Each row is where one point has got to under a steady rotation. How many ticks took it there?
The counts run from 0 to 565.
[4, -14, 1, -7, 3, -1, -3, -10, -14, -9, 8, 0, -12, 2, -1, 13, 4, 1, -10, 5, -13, -15, -6, -14, 12, 2, -6, 15, 2, 1, -9, 0, -6, 15, -9, -5, 15, -4, -9, -9, 4, -11, -6, -7, 5, 9, -2, -16, -13, -7, -7, 11, 1, 1, 4, -11, 8, -3, 2, 4, -2, 6, -10, -6, 10, -12, -11, -2, 2, -9, 6, -24, -8, -7, -14, -20, -5, 13, -7, 4, -5, -6, -10, -3, 4, -11] -> 113
[7, -7, -7, -10, 5, -10, 2, -7, -6, -7, 13, 0, -6, -12, 12, 15, -2, -13, -4, 3, -10, -1, -10, -16, 11, -7, 1, 6, 6, -5, -11, -1, -6, 11, 0, 4, 8, 9, -11, -14, 4, -7, 0, -5, -5, 13, 0, -32, -9, -1, -1, 18, 4, 3, 7, -8, -7, 1, 18, 7, -4, -1, 6, -2, -5, -9, -7, -15, 3, -6, 0, -10, 3, -6, -24, -15, -7, 14, 4, -5, -8, 1, -10, -11, -2, -16] -> 349
[-10, -14, 4, -10, -1, -6, 7, 4, -8, 1, -1, -8, -6, -3, -11, 2, 8, 3, -16, -6, 1, -8, 11, -11, -1, -4, 5, 3, -15, -1, -5, 7, 18, 3, -9, -7, 1, 11, 23, 11, 4, -11, 15, 2, 5, 2, 10, -11, -3, 0, -4, -7, -14, -4, 21, 2, -7, -12, -10, -8, 14, -9, -1, 10, -19, 1, -5, -8, 2, -9, -8, -6, -3, -10, -11, 1, -13, 5, -4, 7, -5, 3, -8, 3, 4, 3] -> 293
[-6, -4, -5, -7, -3, 2, 2, 4, 5, 12, 1, -4, 1, 6, -13, -2, 5, -2, -10, -4, 15, 6, 3, 15, -7, -4, 11, -7, -4, -2, 10, 7, 16, -9, 0, 9, -8, -17, 12, 13, 7, 8, 13, -4, -9, 7, -2, 3, 8, -3, 0, 7, -20, 3, 14, 22, -10, -5, -13, 0, 10, -15, 7, 3, 0, 10, 3, 6, -12, 7, 2, 2, 2, 3, 2, 26, -11, -10, 6, -4, 7, 9, 8, -2, -3, 0] -> 23
[-10, -6, -7, -4, 3, -1, 7, -6, -5, -4, -11, -10, 10, 0, 7, -11, 4, -5, 5, 8, -12, -1, 9, -5, -15, -13, -5, -5, -15, 21, 10, -3, 7, -11, -6, -2, 4, 13, 14, 17, -4, -7, -7, 5, 9, -17, 7, -4, 0, 6, -3, -18, 2, -13, 1, -6, -3, 5, 3, -3, 11, -14, 2, 7, -14, -1, -5, 2, 6, -14, -12, 5, -4, -11, 11, 5, 15, 2, -11, 10, 8, 1, -2, -2, 12, 5] -> 424
[-7, -12, -8, -5, 6, -12, 7, 2, -14, 1, -16, -10, 1, 0, -9, -1, 5, -1, -14, 4, -5, -10, 13, -8, -5, -7, 2, -5, -11, 2, 9, 11, 13, -7, -6, 3, 4, 4, 22, 8, 5, -7, 16, 2, 8, 1, 10, -7, -7, -2, 2, -4, -21, -7, 19, 4, -19, -7, -7, -8, 11, -15, 5, 12, -18, 4, -8, -4, 1, -9, -11, 0, 3, -10, -5, 2, -1, -7, -2, 12, -1, 12, -5, -2, 13, -6] -> 545
[12, 2, -15, -4, 0, -2, -10, 15, 12, 9, 7, 0, 0, -3, 6, 1, -5, -7, 4, -9, 12, 6, -12, -3, 4, 5, -5, -12, 9, -15, 13, 1, 2, 1, 0, 13, -4, -3, -1, -23, 10, 2, 22, 22, -16, 11, 8, 2, 6, 6, 3, -2, -11, 4, -4, 2, -12, -10, 3, 3, 3, -3, 2, 10, -4, 4, -2, -10, -14, 10, -6, 22, 16, -4, -4, 1, -3, -4, 7, 1, -4, 11, 10, -4, -5, 4] -> 93
[8, -6, -18, -6, 11, -1, -16, 0, -4, -4, 0, -6, -8, 4, 13, -7, -12, -9, 10, -1, 0, -10, -13, -14, 3, 8, -17, -7, 4, 2, 22, -7, -8, 3, -7, 2, 4, -7, -5, -10, 1, -15, 7, 18, 3, 0, 6, 5, -2, -1, 3, -18, -2, 4, -5, -5, -9, -14, 5, -2, -2, 4, -5, 5, -1, -2, -8, 4, -11, 0, -7, 21, 3, -11, 2, -8, 15, -5, -8, 18, 3, 4, -2, -7, 4, 10] -> 362
[5, 14, 14, 9, -10, -11, 0, 6, 0, 2, 2, 3, -5, 0, 2, -7, -22, 3, -1, -10, -7, 8, 3, -12, 5, 1, 11, 1, -3, -16, -10, 0, 10, 14, 5, -4, 1, 26, 11, 10, -10, -10, -8, -20, -12, 9, 16, -7, 9, -2, -1, 5, 8, 1, 10, 0, 9, 2, 3, -5, -25, 5, 20, -1, -17, -1, 2, -6, 5, 2, 4, -2, -5, 0, -16, -4, 1, 9, 2, 2, -6, 10, -6, -10, 3, 4] -> 261
[12, 4, 14, 2, -9, 2, -13, 7, -2, 1, 6, 12, -11, 9, -4, 13, -14, 7, 3, -2, 6, -10, -1, 2, 11, 11, 1, 15, 9, -13, 1, -12, -5, 8, 5, -11, 2, -14, -6, -12, -6, -9, -10, -16, 6, 12, -13, 13, -6, -6, 3, 6, 4, 6, -3, 8, 3, -7, 1, -5, -11, 16, -13, -12, 19, 2, 7, 19, -12, 12, 12, 0, -3, 11, -1, -4, 0, -1, 6, -2, -4, -10, -1, -5, -5, 18] -> 564
[-1, 17, 4, 10, -5, -5, 14, -9, 6, 2, 0, -9, 2, -6, 1, -4, -12, -7, -3, -7, -5, 11, 9, 10, -15, -15, 3, -1, 0, 5, -4, 7, 14, 1, -1, 5, -5, 5, -2, 17, 0, -2, -16, -16, -11, 5, 4, -17, -2, -5, -4, 18, 13, 2, 7, 8, -1, 22, 8, 4, -6, -13, 18, -1, -4, -1, -1, 1, -3, 4, 3, -17, -8, -4, -6, 10, -4, 9, 1, -13, -1, 6, -5, -11, 7, -11] -> 79
[-15, 6, 7, 0, -2, -2, 4, -3, 4, -2, 6, 1, -11, 5, -7, -8, -6, -2, 1, 0, -9, 4, -4, -8, 1, -4, 13, -2, -11, 9, -9, 1, 16, -2, -2, -4, 1, 11, 10, 35, -6, -11, -10, -11, -16, -7, 9, -2, 13, -4, -5, -6, 0, -6, 18, 3, 7, 10, -9, 2, -10, -8, 9, -7, -15, 1, -3, -4, 4, -9, 3, -10, -22, 12, 0, 15, 17, 12, -13, 5, 20, 9, 0, -8, 0, 0] -> 326
[-4, 3, -6, 4, 1, -12, 2, -5, -5, -8, 3, 1, -14, 8, -7, -2, -12, -3, -5, 0, -11, -6, -5, -5, 2, -6, 12, -5, -9, 6, 0, 4, 10, 2, 0, 6, 5, -2, 3, 29, -3, -13, -9, -12, -19, -1, 15, -8, 6, -10, -3, 2, -8, -4, 23, 11, 0, 2, -5, 4, -16, -12, 17, -5, -8, 4, -10, -1, 0, -4, 1, -8, -12, 3, -5, 12, 15, 4, -16, 12, 16, 15, 0, -13, 9, -9] -> 260
[9, 12, 5, 1, -5, -3, 0, 7, 3, 3, 11, 1, -7, -9, 12, -2, -13, -8, 5, -9, -8, 10, -10, -13, 11, 0, 7, -2, 4, -12, -15, -6, 8, 17, 5, -4, -1, 23, -5, -4, -4, -7, -2, -6, -19, 15, 12, -16, 9, 4, -2, 8, 14, 7, 0, -9, 6, 0, 11, 5, -9, 5, 13, -2, -13, -4, 0, -17, 6, 2, 1, -1, -1, 2, -19, -8, 1, 17, 3, -5, -8, 5, -5, -8, -9, -3] -> 212
[13, -5, 4, 1, 3, 5, -20, 0, -2, -3, 8, 10, -14, 11, -3, 15, -8, 2, 6, 2, 2, -13, -10, -4, 10, 8, -8, 11, 9, -5, 14, -9, -16, 5, 2, -5, 10, -27, -14, -18, 2, -9, -6, -6, 4, 9, -8, 18, -7, -8, -2, 3, -1, 6, -7, 7, 0, -6, 2, 1, -5, 16, -15, -6, 23, 0, -4, 16, -9, 8, 11, 5, -2, 3, 2, -6, 5, -4, 4, 1, -1, -6, 0, -10, -3, 13] -> 312
[-8, 16, 1, -2, -4, -1, 9, -6, 10, 3, 3, -10, 2, -4, 0, -12, -9, -12, 2, -10, 1, 14, 0, 6, -17, -13, 4, -10, -6, 12, -6, 4, 12, -3, -4, 3, -8, 4, -5, 25, 1, -2, -14, -3, -20, -7, 2, -12, 6, -1, -4, 3, 10, 4, 0, 10, -1, 20, 1, 7, 2, -19, 13, -2, -10, 1, -4, 6, -10, 2, 1, -12, -13, -8, 1, 21, 5, 14, -7, -13, 6, 8, -1, -13, 4, -10] -> 331
[3, -2, -4, -6, -6, 1, -7, -1, -6, -5, 20, 19, -10, -3, 9, 18, 1, -9, 1, 9, -5, -4, -16, -3, 19, 5, 15, 8, 6, -7, -11, -8, 2, 7, 10, 2, 9, 3, -16, 9, -2, 1, -6, -16, -9, 8, -7, -2, 5, 0, -2, 9, -2, -9, 7, -3, -6, -2, 16, 6, -9, 1, 8, -12, 7, -4, 6, -16, 11, -7, -3, -5, -1, 27, -16, -4, 4, 6, -8, 4, 11, -4, -1, -14, -14, -8] -> 459
[-6, -1, 5, -6, 0, -3, 3, -5, -5, 1, 14, 1, -12, -3, -8, 6, 1, -7, -9, -6, -6, -2, -7, -5, 7, -4, 10, 3, -5, 4, -14, 0, 14, 10, 5, 4, 5, 0, -9, 20, 9, -13, -2, -13, -24, 5, 7, -16, 8, -3, -11, 13, -4, -6, 17, 4, -7, 2, -2, 8, -4, -8, 8, -5, -5, -2, -9, -12, -3, -6, 2, -14, -13, 2, -15, 8, 3, 17, -7, 4, 8, 10, -4, -14, -3, -16] -> 211
[17, 16, 13, 12, -11, -10, -1, 5, 5, 2, 2, 1, 1, -2, 6, 7, -24, -8, 4, -4, -2, 4, 4, 1, 3, -2, 11, 5, 11, -21, -5, -9, 5, 13, 9, -1, -8, 5, 2, -3, -16, -6, -13, -22, -4, 17, -1, 0, 0, -3, 2, 12, 14, 7, -7, -1, -2, 4, 14, -2, -19, 3, 12, -3, -1, 5, 8, 0, -5, 9, 5, 5, -1, 9, -15, 0, -1, -1, 10, -4, -5, -2, -6, -15, 0, 11] -> 75
[4, -12, -25, -8, 2, 4, -8, 2, 3, -3, 4, 3, 4, -8, 11, 1, 3, -10, 10, 1, 2, 3, -17, 2, 3, -3, -2, -13, -2, 4, 16, 3, -5, -13, 6, 20, -2, -4, -7, 2, 6, 13, 14, 18, -10, -9, 4, 4, 15, 6, 0, -3, -9, -9, 2, 5, -9, -1, 5, 11, 5, -11, 9, 3, -5, 6, -1, -13, 0, -3, -10, 15, 12, 9, 7, 10, 15, -12, -4, 7, 6, 10, 16, -10, -3, -12] -> 154
[0, 8, -15, 5, 2, -2, 11, -8, 1, 2, -2, -6, 11, -5, 4, -4, 3, -8, -2, -5, 3, 12, 4, 17, -10, -17, 0, -9, -2, 8, 6, 8, 2, -15, 1, 16, -8, -2, -8, 11, 7, 16, -3, 4, -8, -7, -4, -8, 5, 2, -3, 11, 3, -5, 2, 13, -12, 15, 4, 6, 11, -20, 16, 6, -4, 7, 10, -4, -3, 2, -6, -7, 8, -7, 10, 15, -2, -6, 7, -8, 5, 9, 7, -5, 6, -16] -> 336
[3, -7, -4, 5, -3, -14, -4, -6, -12, -12, -7, 5, -2, -2, 8, 3, -3, 4, -4, 9, -20, -11, 3, -15, 9, 1, 5, 8, 0, -11, -3, 2, -5, 6, -3, -7, 9, 22, 6, 0, -11, -6, -5, -14, 11, 6, 11, -10, -7, 0, -1, 1, 2, -11, 13, -15, 6, -2, 8, -5, -14, 3, 15, 0, -11, -7, -2, -15, 28, -9, -4, -2, 1, 7, -6, -21, 9, 3, -2, 11, -7, -1, -6, 2, 6, -4] -> 305
[-4, 7, -16, 4, 7, -3, -4, -7, 1, -4, -4, -10, -8, 15, -4, -20, -3, -4, 5, -8, -5, 4, -8, -2, -13, 1, -8, -11, -5, 13, 11, 9, 5, -5, -4, 11, -2, -6, -3, 13, 12, -1, 1, 11, -19, -11, 14, -3, 10, -7, -1, -6, -4, -5, 6, 9, 6, 11, -7, 6, -10, -12, 14, 1, -3, 2, -12, 2, -4, 1, 7, -2, -7, -15, 16, 10, 16, 3, -7, 3, 8, 16, 8, 3, 10, -12] -> 12
[-7, -8, 6, -8, -8, -4, 1, -1, -4, -2, 15, 19, -9, 0, -6, 15, 10, 4, -10, 3, -6, -5, -2, -2, 20, 7, 18, 11, 4, -2, -16, 1, 5, 8, 13, -1, 8, 4, 1, 11, 8, 6, -2, -18, -9, 6, -3, -1, 10, -2, -6, 12, -9, -11, 18, 1, 6, -6, -2, 4, -11, 4, 5, -12, 5, -5, 7, -17, 14, -12, 8, -15, -4, 22, -6, -2, -5, 7, -4, 0, 7, -6, 7, 0, -19, -12] -> 272
[-13, -13, -4, -6, 7, -1, 0, -8, -9, -6, -5, 1, -5, 14, -9, -9, 4, 4, -2, 5, -5, -10, -2, -5, -5, -2, -4, -2, -12, 15, 13, -1, 5, -10, -7, 1, 4, -5, 10, 23, 1, -13, -5, 2, 3, -15, 6, 13, 4, -3, -1, -17, -13, -10, 11, 5, 0, -3, -13, -6, -1, -8, -4, 1, -3, 3, -10, 8, 0, -15, 2, 0, -11, -2, 14, 9, 19, 0, -21, 18, 14, 4, 2, -5, 12, 1] -> 122
